(in the rows, 128 means zero)
One turn sends every row of this set to another row. A few are shown first. Where does it send the rows asked after them?
tor: [104 121 139  89 127 100 113 115 141 179 133 138 140 154 118 104 123 100
 128]
kekis: [115 103 130 105 101 128 116 124 143 165 155 116 120 150 147 114 137 113
 157]
Dapi: [118 110 165  94 114 109 110 134 146 163 164 123 159 157 133  95 136 128
 144]
kab: [128 146 154 138 129 113 103 129 108  97 142 125 156 148 156 134 136 135
 103]
disut: [128 134 155 135 137 119 124 136 100 101 121  96 164 149 130 112 125 152
 110]
buni: [116 137 141 140 131 136 113 124 117  95 121 111 151 144 144  97 118 159
 148]
Toz: [104 116 156 151 161 124 118 105 140 146 104 139 138 125 114 154 144 115
 144]
meri: [104 115 137 143 143 160 100 110 140 137 119 140 144 128 124 129 132 151
 172]
sifet: [131 137 141 141 129 154 103 121 109 100 151 127 151 131 159 119 138 150
 123]
nisep: [123 124 159 149 151 103 133 116 106 111 106 100 151 141 122 139 128 121
 106]
maguv: [113  92 138  96 107 113 103 119 134 174 155 115 149 171 116 135 124 128
 123]
Bov: [127 133 163 142 156 112 101 107 109 113 133 138 168 138 129 143 131 122
  94]
Gezu: [108 144 126 122 120 146 101 149 123 124 122 123 146 148 138 110 129 168
 155]
zit: [123  87 140 103 135 147 119 108 134 185 151 120 139 128 121 107 133 111
 139]
tamor: [118 122 160 134 148 108 127 138 114 145 108 111 149 141 111 163 146 123
 101]
Vago: [113 114 139  97 136 101 114 113 132 181 130 133 138 147 117 108 122  88
 128]
Bameb: [122 126 136 152 158 135  98  87 109 119 122 144 146 127 131 147 122 113
 112]
vuri: [110 106 125  99 103 126 123 120 144 173 148 119 116 151 143 119 138 109
 141]
podo: [112 114 137 158 145 149 114  94 125 105 116 119 142 131 135 118 120 144
 160]
Babap: [122  93 140  97 116 105 101 124 122 174 151 111 154 170 112 130 119 121
 120]
Sivak: [115 113 159 161 164 124 128  88 123 115 107 119 146 125 120 133 129 119
 135]
didul: [119  92 138  93 133 146 120 108 134 189 151 121 144 135 113 109 131 120
 124]
dibu: [121 147 156 114 133 119 119 166 109 132 120 110 163 148 125 120 141 155
 110]
sano: [112 107 166  94 117 117 119 125 155 170 163 129 152 149 131  99 144 127
 138]
laz: [121 138 134 147 150 154 101  98 117 110 131 147 140 116 152 115 129 126
 134]

Toz goes to Gezu
Sivak goes to buni
kab goes to Bameb
And these:
kekis goes to Babap
sano goes to tor

